Each named move below is a turn or a mirror, shown by a few rows before and after it. Which moves, in which order, take the first row of each later pair to the second? The first pair is answered.
move Q771:
[-35 -26  -7  -4 -25 -15 -20 -10  26  28  11 -12  -8 -19  16   5 -35  -1
 -20 -16 -14   8 -27   9 -21 -40  17  11 -14  10 -29   8  12]  ->  [-18 -14 -34  -2   3   7 -10  -4  43  -9  -8  14  26  -4  -4  40 -33 -12
  -4 -17 -11  -8 -14  16 -17 -30  -3  29 -18  17 -42  -2  12]
[-55   1  24 -10 -30 -17 -35 -54   6  40  36 -12 -25 -37   0   7 -19 -18
   4  27   1 -29 -40   2 -28 -21  31   8 -50  25   9  10  53]  ->  [-31  21 -12   0  19  23 -16 -48  29 -24   8  31  22 -13 -28  56 -19 -30
  22  27   3 -49  -5   6 -23  -9  -9  40 -46  39 -13  -3  47]
[ 22 -15   1   9 -15 -14  46  -4  -4  28   1 -30   2  -5 -10 -34 -26  23
 -18   6 -24  19   3  12  10  -1   4 -31  10  10  -3  -7  12]  ->  [ 33  -9 -15  13  12   8  50   0   8  -2 -13 -13  28  10 -22  -7 -23   9
 -10  -1 -20   8  18  16  14   8 -13 -17  11  17 -13 -16   8]
[ 55  35  12  41  47  10  32   7  -8 -19 -29  30 -13 -12 -58 -19   8   6
  12  22 -20   7  21 -15  25  22 -23  25  11  -6  30 -11 -25]  ->  [ 32  16  39  37   8 -20  19  -2 -30  25  -9  -1 -50 -32 -32 -61   8  13
  -3  20 -24  21   1 -16  21  13  11  -2   6 -17  46   1 -21]
move Q632:
[-21  17  12  13 -46  -6   3 -35 -19   6  12   1  12  34 -21  -4  -3  13
  17  -9  -8  26 -14 -20  46 -43  -3 -16  15  11   6   8  17]  ->  [-11  21  -3  17 -30   7  11 -36  -9 -11   1  12  22  43 -36   6  -5  11
  19 -10  -7  22   1 -25  51 -31 -15  -5  13  13   0  -2  16]
[  2  28   6   2  26  10  -7  -1  -9  -3  -6  16  27  22 -10   9  -8 -24
 -21  -4  63 -21 -48   2 -12 -33   8  -3  32   9   7 -18 -40]  ->  [ -6  27  15   2  13   2  -9  -2 -15  13   4  10  13  19  -3  -2 -11 -24
 -24  -4  60 -24 -58   3 -11 -41  15 -14  24   3  10 -12 -39]
[-10 -37  24  22 -16  30  28 -28   1 -57 -10  -3  11  17   5  16 -48  28
 -36 -59  10 -19  21  30   5   8 -16  10 -46  71 -46  14  -7]  ->  [-28 -47  39  20 -38  10  15 -33   0 -39   0 -19  -7   5  21   2 -51  32
 -40 -62  11 -12   8  22   9  -1  -2  -3 -49  69 -37  22  -1]
move Q867:
[ 17 -25   3  16 -25   2  19 -11 -21 -14 -12  15   7  10   2 -32 -21  25
   8 -11 -16  12   6  14  35   0   5   0  -6   8 -12  -3 -16]  ->  [-21   8  -3 -14  13   6 -30 -14  26 -24   7   4   9  -2   8  46   1 -15
  -3  -8   3 -17 -10   7 -11 -19 -11  23 -16   7   3   6  13]
[ 48 -39 -57  21  -1   1   9  28  15 -10  -7 -15  31  21 -26   5 -22   0
  -3  -1  11 -19 -37  14  34   1 -27  12 -15  12   0   9 -20]  ->  [ 37 -34 -63  14  12   5  -1  25  27  -9   1 -18  27  19 -25  30 -17  -7
  -5   0  14 -29 -44  12  20  -4 -31  17 -21  13   4  10 -15]
[-42 -27  60  10 -42  21  -6 -22  10   0 -19 -21   2  16   5  14   3 -18
  16  -8   3  23  -9  20  34 -64  53   3   7  18 -36  40 -50]  ->  [-41 -22  62   1 -32  22 -16 -18  18   1 -12 -22   6  21   8  29   4 -24
  15  -7  13  19 -17  18  25 -71  53  10   4  17 -38  38 -46]
move Q713:
[ 14  21  31 -61  22 -42  17 -13   9 -20   1  20 -14   6  -2 -34   6 -24
  28  24  -9  13  24 -22 -11  19  -4 -25   6 -11 -22  -3  -1]  ->  [ 17  18  32 -49  22 -38  27 -15  13 -28 -10  30  -2  16  -4 -36   1 -19
  33  23 -12  14  30 -19  -4  14  -1 -23   4  -6 -37  -5   0]
[  0 -20  19  -4 -31 -13  -7  -8 -11  21   5 -17  -9  -7  19 -11  -6   4
  -3  11   0   0 -12  -4   7   0  23 -16   2  -4   0  13   8]  ->  [  8 -15  20   0 -24 -15  -1  -5 -19  26   1 -17  -6  -5  18 -23  -4   7
  -2  13  -7   2 -10  -4   9   4  19 -15   6  -2   5   8  10]
[  7  13   2 -15  22 -23 -14  16  -4  -3  10 -16 -12 -11  -5  10  19 -10
 -22   2   2  -6  -7  -7  -6   8  20   5  14  -2  25  14   6]  ->  [ 24  13  -1  -7  27 -17   3  17 -13 -10   0 -10 -12  -9 -12  -6  25  -2
 -16   4   1  -3   2  -4   5  16   9   8  24  -4  29   4  -3]
[-19 -29 -15  -8  -9  12  11  -1  31 -40 -11   2  34  17   4  22 -15  -2
  12 -32  -3 -24  -9  15  -6  14   4  15 -23  17 -18   1 -12]  ->  [-38 -19  -9 -26   4   5  -8  -2  40 -24  10 -13  17   2  13  35 -10 -14
   9 -30   3 -31 -21   6 -25   7  10  13 -19  11  -5   4   3]
Now pairs of rows:
(two moves a pair)
[ -1 -60   9  27  -5  -5  11  24 -15  25  13   1 -55 -14  21 -81  15  38
  -8 -37  -2  57 -42   4  39   1  -3 -68  24 -11 -23  -8 -42]  ->  [-52  -3 -17 -14  69  32 -57  12  64 -15  27   1 -26 -21  13  54  44 -28
 -10 -31  34   4 -50  -5 -36 -19 -39   0   7  -3 -13   0  -4]
Q867 Q771
[ 13  -9 -16  39  26  30  31  23  -2 -61 -54  34  81   5 -34  20 -35  -8
  31   6 -20 -39  41   5  11  31 -47   8   0  -3 -32 -15 -16]  ->  [ -1 -34  -6  47 -12  29  33  21   2 -46 -56  30  79  15 -19   8 -57   1
  18 -11 -18 -30  36  10  21   9 -26   1 -10   3 -57  -3 -20]
Q713 Q867
[-14  21 -37 -21  24  27 -10 -11  36 -27  -2  -3  33   4 -19  77  -2 -22
   9 -15  -6 -32 -15  -8 -12 -26   3  22 -12  15 -25 -12  37]  ->  [ 41 -15 -17  13 -17  -7  46  -3 -44  -1 -19   0   2   1 -28 -45 -14  41
  20  -2 -41  14  -6  -2  53   9  21 -25  24   1 -19 -23   0]
Q713 Q867
[ 48  27   6  -2  28  18  22   1 -39   4 -15  18 -17  24 -22 -26  18  19
  -1   2   7  -6  -1 -14  18  34   1 -21  51 -17 -16   5   6]  ->  [ 12  40  20 -22  24   1 -20  -1 -21  30  13 -13 -41   1  -4  -8  27   2
 -10   4  22 -13 -34 -23 -20  14  17 -18  42 -23   8  17  28]
Q867 Q771
[-23  42 -15  -6  11  27  -5 -35  40 -27  16  14  24  14 -31  44 -15 -36
  -7  33  31 -22  -8 -14 -39   3 -32  37 -30  10 -13  12  -5]  ->  [ 28  15   2  25 -24   9  53 -24 -35 -10   7  18  -1  17 -37 -64 -28  17
   2  47   1  17   4  -5  20  35 -13  -3 -10  -3  -1   3 -41]
Q713 Q867
[ 29  18  -7  23  16   6  23   9 -13 -15  -1  24  14   0  -4   4   1  10
  16   1   1   0  16  -5   1  18 -11  16  40  13   7 -37  -7]  ->  [ 31  14   1  20  13   0  20   9 -25  -6   6  21   1  -6   1  -8   1  14
  13   8  -3   7   7  -4   5  22  -6  13  40   6  15 -34  -8]
Q771 Q632
[  0 -19 -12   9  -7   7   9  -5  21  -7 -14   9  23  20   4  24 -18  -6
   4 -25  14  -2  14   5   2 -16  -6   3   1  12 -28  -3  -8]  ->  [  3 -30  -1  14 -29   0  16  -3   3  10 -13   2  14  14  10  -8 -23  15
   2 -21   9  12   8   8  17 -13   3 -13   9   7 -24   0 -19]
Q713 Q867
[-27  29 -10 -22  11  26 -36 -15  30 -26 -21   5  22  -1  13  47  -6  -4
   4  16  29 -18  17  13 -35  26 -33   7  -8  -9   3  -5  15]  ->  [-14 -12  21   0 -53  -5  -4 -15 -24  14 -21  -9  -8  -7  28 -46 -34  37
  -3   5  16  20  11  21   2  23   5 -38  -2 -25  -4  -2  -6]
Q632 Q867
[ 65  40   3  21  14  14  52  -8 -17 -11 -23  21 -16  12  13 -18  -3 -12
  15   8 -10   0  31  19 -10 -32 -30   4   8   3  31 -24   1]  ->  [ 29  34  28   4 -11  -8  14 -10 -19  24   2 -15 -47 -10  33 -21   3 -19
  -5  11  -5   1   5   6 -33 -52  -7  -7  -7  -7  57  -8  13]
Q867 Q771
[ 80  41 -45  25  57  22  43  13 -19 -57 -37  21  25  23 -21  30  -2  -5
  14  19   9 -13  16   7  11  42 -26  11  42 -13 -22 -46 -45]  ->  [ 91  40 -30  24  40  -1  49  15 -46 -40 -28   8   5  13 -24 -16   8   5
  10  27   1   2   8   4  22  51 -16  -9  49 -25  -5 -48 -50]
Q771 Q632
[ 16   5  35 -34  -3 -62 -23  18 -57  25  32 -22 -31 -17 -41 -50  20  -7
  -5  13  -7  13   4   7 -14  33   5 -16  37 -11  26 -14  29]  ->  [ 37   6  -7 -19  38  -8  15  20 -22 -40 -17  40  40  28 -71  11   1 -17
   7  -6  -6  -4  48  19   4  39 -34  16  32  15 -22 -23  19]
Q771 Q713
[ 29 -10 -34  15 -30  16  42 -14 -12   5 -25  -9  20   4   9 -75 -11  44
   0   7  25  40  24  -2  77  -6 -13   4   7  -3   4  15 -19]  ->  [-38  27 -26 -33 -11   4 -39 -23  39  27  24 -51  -6 -29  31   0  15 -10
 -18   7  48   4 -21 -21  -3 -38  -4  25  -7 -12  38  37  22]
Q867 Q771
[-17  -2  38 -34 -56  20   6 -45  -1  21   8  37   8   9  32  55 -45  -1
   6 -16 -18 -19   9  -1 -12 -39  29   8 -49  32 -42  23  19]  ->  [  2  -6  30 -22 -50  23  29 -44  -7   9  -9  56  20  16  21  46 -52   7
  16 -15 -20 -16  23  10   2 -25  26   5 -42  36 -49  17  11]
Q867 Q771
[ 16   5 -15   3   9  10  27   0 -10 -23 -15  16  17  15 -10 -16  12  21
  17   8  -7  -8   2  -5  22  17  -8   1  15   2  -6 -14  -7]  ->  [  6 -11   3   4 -26   1  23  -7 -15  -3 -16   4   1  11   6 -36  -5  27
   6   0 -12   2  -4  -2  18   2  14 -15   5   3 -14  -1 -12]
Q771 Q713
[-16 -14  12 -36   1 -16 -25   3  15  31   3  -6 -12 -25  28  34   1  26
  -1  23  16  15 -22  27   4 -30   3  25   1 -14  -8  20  11]  ->  [ 24 -31   6  -8  -1 -11  16   5  -4  11 -24  20   4  -6  12   5 -14  50
   9  22   4  27   6  36  39 -10  -4  17  11  -7 -25   3 -13]
Q771 Q867
